Some points, one per row:
-37 & -30 & -80 & -63 & -17 & 3 & 29 & -26 & -59 & -41 \\
33 & 6 & 47 & 69 & 33 & 16 & -34 & 4 & 37 & 46 \\
37 & 10 & 35 & 32 & 21 & -20 & 5 & 12 & 27 & 34 \\
-46 & 19 & -58 & -57 & 21 & 0 & 13 & -30 & -47 & -28 \\
-19 & 9 & -76 & -48 & -24 & -38 & -9 & -25 & -16 & -32 \\
6 & 14 & 54 & 30 & -17 & -22 & 29 & 7 & 4 & 39 \\
39 & 28 & 102 & 67 & -7 & -14 & -35 & 77 & 43 & 42 \\
30 & -1 & 54 & 60 & 1 & -25 & -20 & 42 & 33 & 56 \\
-18 & 5 & -31 & -42 & -11 & 43 & -14 & 14 & -10 & -14 \\
-25 & -9 & -97 & -98 & -17 & 63 & 14 & -58 & -43 & -31 \\
1 & -20 & -28 & -38 & 51 & -10 & 5 & -37 & -31 & -53 \\
24 & 24 & 50 & 35 & -8 & 21 & -40 & 41 & 40 & 65 \\
-34 & -5 & -37 & -33 & 1 & 6 & 11 & -27 & -20 & -35 \\
-41 & 24 & -20 & 4 & -3 & -3 & 21 & 9 & -24 & -9 \\
-54 & -36 & -111 & -77 & -21 & -11 & 33 & -37 & -55 & -44 \\
-33 & -18 & -44 & -73 & 29 & 36 & 3 & -13 & -3 & -46 \\
-25 & -15 & -46 & -21 & 17 & 72 & 15 & -36 & -16 & -22 \\
Then 20 other points, each followed by its number:
17 & 12 & 67 & 76 & -7 & -21 & 8 & 41 & 6 & 62 \\ 0
-3 & 26 & -6 & -26 & 9 & 22 & 39 & -9 & 16 & -8 \\ 1
-6 & 7 & 38 & 36 & -11 & -23 & 21 & 16 & 5 & 35 \\ 2
-21 & 4 & -34 & -20 & -26 & -39 & -34 & -18 & -20 & -27 \\ 3
29 & 17 & 29 & 32 & -11 & -15 & -40 & 16 & 4 & -30 \\ 4
8 & 18 & 5 & 0 & 17 & -3 & 16 & 5 & 28 & -9 \\ 5
-66 & 2 & -77 & -69 & -36 & -12 & 26 & -53 & -64 & -70 \\ 6
-8 & -42 & 11 & 13 & 1 & -27 & 11 & 17 & 20 & 14 \\ 7
-5 & 11 & -12 & -18 & -10 & -31 & 45 & -23 & -57 & -71 \\ 8
-37 & -23 & -56 & -40 & -19 & 53 & -2 & -17 & -21 & 0 \\ 9
-14 & -2 & -9 & -10 & -15 & -31 & -26 & -4 & 5 & 19 \\ 10
-41 & -25 & -79 & -66 & 4 & 28 & 59 & -30 & -57 & -59 \\ 11
70 & 42 & 32 & 45 & -19 & -6 & -55 & 40 & 16 & -11 \\ 12
40 & -16 & 3 & -17 & 2 & 11 & -31 & -6 & -24 & -33 \\ 13
-27 & -15 & -84 & -60 & -3 & 43 & 19 & -53 & -39 & -41 \\ 14
-63 & -33 & -69 & -122 & 2 & 27 & 3 & -49 & -34 & -86 \\ 15
42 & -5 & 57 & 34 & 56 & -1 & -12 & 0 & -1 & 12 \\ 16
30 & -28 & 63 & 57 & -7 & -29 & -30 & 19 & 57 & 59 \\ 17
-12 & 9 & 22 & 9 & 13 & -24 & 21 & -10 & 6 & -24 \\ 18
-29 & -13 & -6 & -60 & 28 & 32 & 15 & -11 & 2 & -55 \\ 19
Which of these numbered points is nearest to each point below, ignoring the direction in which the first points spread most? Its number follows each.
64 & -2 & 126 & 70 & 40 & -27 & -40 & 32 & 40 & 41 \\ > 16
-3 & -12 & 3 & 2 & -16 & -25 & -10 & -3 & -7 & 30 \\ > 10
-15 & 23 & 35 & 2 & 32 & 29 & 10 & 1 & 11 & 15 \\ > 1
-26 & -5 & -72 & -40 & -26 & -9 & 7 & -46 & -57 & -76 \\ > 4
20 & -8 & -27 & 14 & -13 & -37 & -24 & 15 & -14 & 5 \\ > 3
-4 & -10 & -39 & -43 & 8 & 4 & 12 & -16 & 0 & -37 \\ > 5
9 & 0 & 26 & 28 & -17 & -14 & 22 & 11 & -18 & 38 \\ > 0
59 & 13 & 75 & 92 & 21 & 14 & -21 & 35 & 79 & 79 \\ > 14
-7 & 19 & 28 & 31 & 20 & -22 & 4 & -17 & 6 & 2 \\ > 18
-13 & -6 & -31 & -20 & -3 & 65 & -7 & 11 & 16 & 14 \\ > 9
-25 & -15 & -80 & -84 & 3 & 30 & 66 & -7 & -52 & -47 \\ > 11
